[[-2 -4 -6]
 [ 2 88  3]]
:
[[-4 -6]
 [88  3]]

[[ 81 -55  68]
 [-93  69  -4]
 [-99 -58  21]
 [-34  40 -14]]
:
[[-55  68]
 [ 69  -4]]

[[  9  31   1 -24]
 [110  86  75 -89]
 [  7  30   0 -23]
 [ 55  25  71  33]]
:
[[31  1]
 [86 75]]

[[-31  58 -20 -35]
 [ 46  54  78  22]
 [ 30  14  58  -6]
 [-16  16 -47  47]
 [ -9 -12 -22   7]]
:
[[ 58 -20]
 [ 54  78]]

[[ 15   1 -15 -44]
 [ 80   2 -37  48]]
:
[[  1 -15]
 [  2 -37]]

[[ -4 -24 -51]
 [-11 -31 -71]
 [-18  78   9]]
:
[[-24 -51]
 [-31 -71]]
---
[[ 12  -3 -49  -5  12  -4  -5]
 [-11  25 -20   8  15  25  -6]
 [ 55  47  57  14 -31  43  14]
 [ -1  12  14  -5  35 -11  33]
 [ 62  -8  46  39 -19  22 -41]
 [ -6  14 -20  25  23  14  15]
 [ 72 -31  30  30  -5  18 -79]]
:
[[ 12  -3 -49  -5  12  -4  -5]
 [ 55  47  57  14 -31  43  14]
 [ 62  -8  46  39 -19  22 -41]
 [ 72 -31  30  30  -5  18 -79]]

[[  1 -44  41  17  37 -23 -90  17  -2]
 [-37 -13  30  28  66  -6  35   3  51]]
:
[[  1 -44  41  17  37 -23 -90  17  -2]]

[[-46  35  15]
 [ 40 -33 -11]
 [ 42 -34 -11]
 [ -8   8   0]
 [ 94 -74 -28]]
:
[[-46  35  15]
 [ 42 -34 -11]
 [ 94 -74 -28]]

[[ 88  64 -82 -68  87 -77   4 -34]
 [ -1  44  56  78 -62 -25  86   1]
 [-47 -59  65  45  64 -23 -44  13]
 [ 70  20 -16  50 -42  59  -2  29]
 [-24 -44  -9 -72 -66  83 -10  64]
 [ 63 -40 -56 -50   4  48  -9  70]]
:
[[ 88  64 -82 -68  87 -77   4 -34]
 [-47 -59  65  45  64 -23 -44  13]
 [-24 -44  -9 -72 -66  83 -10  64]]

[[ 29   2 -30   7 -23  -9  35 -70]
 [ 57  26 -10 -36   0  20 -39  18]
 [ 18  -7  17  26 -75 -14  43  27]
 [  0  25  22   1  -8  54  10 -43]
 [-11  -4 -44 -10  66 -18 -12  -8]
 [ -9  -1  20   3 -34  43   6  17]
 [ 24  21 -24  12 -11  11 -23  23]
 [ 39   7  38  13  51  20   5 -92]
 [  7 -14  43  12 -35 -34 -10  50]
 [  7  32  36  -5   2   7  32  54]
 [-22  23   5  13 -20 -15 -46 -22]]
:
[[ 29   2 -30   7 -23  -9  35 -70]
 [ 18  -7  17  26 -75 -14  43  27]
 [-11  -4 -44 -10  66 -18 -12  -8]
 [ 24  21 -24  12 -11  11 -23  23]
 [  7 -14  43  12 -35 -34 -10  50]
 [-22  23   5  13 -20 -15 -46 -22]]

[[ -5 -77  38  30   4]
 [ 51  21   8 -43  71]]
:
[[ -5 -77  38  30   4]]

[[  4   8   6  -7   0  -5   3   9   4  10   3]
 [-11 -11 -12  -3 -10  -7  -8  -4 -16  12  15]
 [  0  -1   6  48   9  40  33  -9   0  -3 -19]
 [-28 -24 -29   9 -17   2  -7 -27 -34   0   9]
 [-67 -79 -83  13 -48  -1 -33 -80 -84 -47  38]
 [ 36  44  46  -9  26   1  19  43  47  25 -26]
 [ 85 104 110  11  67  25  64  96 107  56 -63]
 [  8   3   4 -23   0 -18 -16  11   9   0  10]]
:
[[  4   8   6  -7   0  -5   3   9   4  10   3]
 [  0  -1   6  48   9  40  33  -9   0  -3 -19]
 [-67 -79 -83  13 -48  -1 -33 -80 -84 -47  38]
 [ 85 104 110  11  67  25  64  96 107  56 -63]]

[[-43  -5 -45 -26 -54 -26]
 [ 40  -3  23   1   2  60]
 [-56  17  12  -7 -15 -54]
 [-56  -6  -8 -51   4  48]
 [  0 -28  -9 -40 -48  30]
 [-81  51  25 -47  33   5]
 [-97 -46 -19  68  28 -52]
 [-81 -40 -20 -11  23  12]
 [-34 -32 -70 -53  17  16]
 [-28 -43 -41 -34  -2  78]]
:
[[-43  -5 -45 -26 -54 -26]
 [-56  17  12  -7 -15 -54]
 [  0 -28  -9 -40 -48  30]
 [-97 -46 -19  68  28 -52]
 [-34 -32 -70 -53  17  16]]
---
[[  3 -33 -50 -21]
 [ 19   1  21  29]
 [ 24 -28 -64  -1]
 [-80  -4  97 -22]
 [-18 -19  -4 -20]
 [ -2 -18 -14  -1]
 [  5   0  34  22]
 [  1 -28 -45 -27]
 [ 14  -2   5  14]
 [ -7  12  60  36]
 [-46 -15  10 -39]
 [ 32  -6  -4  22]]
:
[[ 32  -6  -4  22]
 [  3 -33 -50 -21]
 [ 19   1  21  29]
 [ 24 -28 -64  -1]
 [-80  -4  97 -22]
 [-18 -19  -4 -20]
 [ -2 -18 -14  -1]
 [  5   0  34  22]
 [  1 -28 -45 -27]
 [ 14  -2   5  14]
 [ -7  12  60  36]
 [-46 -15  10 -39]]

[[ 11 -28 -23 -12]
 [ 27 -79 -23  15]
 [ 22 -36 -23  -6]
 [ 27 -46 -23   6]
 [  5   3 -23  -8]]
:
[[  5   3 -23  -8]
 [ 11 -28 -23 -12]
 [ 27 -79 -23  15]
 [ 22 -36 -23  -6]
 [ 27 -46 -23   6]]

[[ -91  -74  101]
 [ -76  -91   99]
 [  76   93  -96]
 [ -92 -105   60]]
:
[[ -92 -105   60]
 [ -91  -74  101]
 [ -76  -91   99]
 [  76   93  -96]]

[[  4 -13  17   2   6  12  -8  -1  14]
 [  0   1  -1   1   0   0   3   1  -2]
 [ 27  10 -73   2  41 -24  94 -57 -44]
 [ -7   6 -58  -3  33 -14  49  17 -57]
 [-11   1 -67   3  24 -18  49  15 -60]
 [-15   3 -19  -4 -17  13 -27  -1   4]
 [-16   5 -25  -4 -23  14 -35   1   6]
 [  6 -11  17   1   4  11  -8   1  12]
 [  9  10 -64  -1  39 -18  71 -14 -49]]
:
[[  9  10 -64  -1  39 -18  71 -14 -49]
 [  4 -13  17   2   6  12  -8  -1  14]
 [  0   1  -1   1   0   0   3   1  -2]
 [ 27  10 -73   2  41 -24  94 -57 -44]
 [ -7   6 -58  -3  33 -14  49  17 -57]
 [-11   1 -67   3  24 -18  49  15 -60]
 [-15   3 -19  -4 -17  13 -27  -1   4]
 [-16   5 -25  -4 -23  14 -35   1   6]
 [  6 -11  17   1   4  11  -8   1  12]]

[[ 81  76  71  81  73]
 [ 69  70  88  85  92]
 [-81 -62 -73 -31 -70]
 [ 59  85  84  34  84]
 [-55 -99 -95 -15 -70]
 [-82 -73 -81  -6 -90]]
:
[[-82 -73 -81  -6 -90]
 [ 81  76  71  81  73]
 [ 69  70  88  85  92]
 [-81 -62 -73 -31 -70]
 [ 59  85  84  34  84]
 [-55 -99 -95 -15 -70]]

[[-67  83 -76 -72]
 [-55  68 -62 -56]
 [ 72 -89  82  78]]
:
[[ 72 -89  82  78]
 [-67  83 -76 -72]
 [-55  68 -62 -56]]

[[  38   -7   41  -23    2  -22   39   14]
 [ -41   12  -47   27  -75  -75  -82  -74]
 [ -17    5  -12   27  -68  -60  -80  -43]
 [ -34  -18  -29  -26  -35  -16   17   60]
 [ -12    1  -14  -14  -63  -61  -32   -3]
 [ -34   -4  -45  -38  -66  -88   17   -9]
 [ -46   -2  -49   19  -80  -96  -44  -67]
 [ -50  -19  -47  -10  -62  -68    8    4]
 [   3   -2    8   20    4    3  -10  -15]
 [ -19  -13  -14   -4  -22  -21   11   16]
 [ -45   14  -47   40  -74  -60 -104  -71]]
:
[[ -45   14  -47   40  -74  -60 -104  -71]
 [  38   -7   41  -23    2  -22   39   14]
 [ -41   12  -47   27  -75  -75  -82  -74]
 [ -17    5  -12   27  -68  -60  -80  -43]
 [ -34  -18  -29  -26  -35  -16   17   60]
 [ -12    1  -14  -14  -63  -61  -32   -3]
 [ -34   -4  -45  -38  -66  -88   17   -9]
 [ -46   -2  -49   19  -80  -96  -44  -67]
 [ -50  -19  -47  -10  -62  -68    8    4]
 [   3   -2    8   20    4    3  -10  -15]
 [ -19  -13  -14   -4  -22  -21   11   16]]
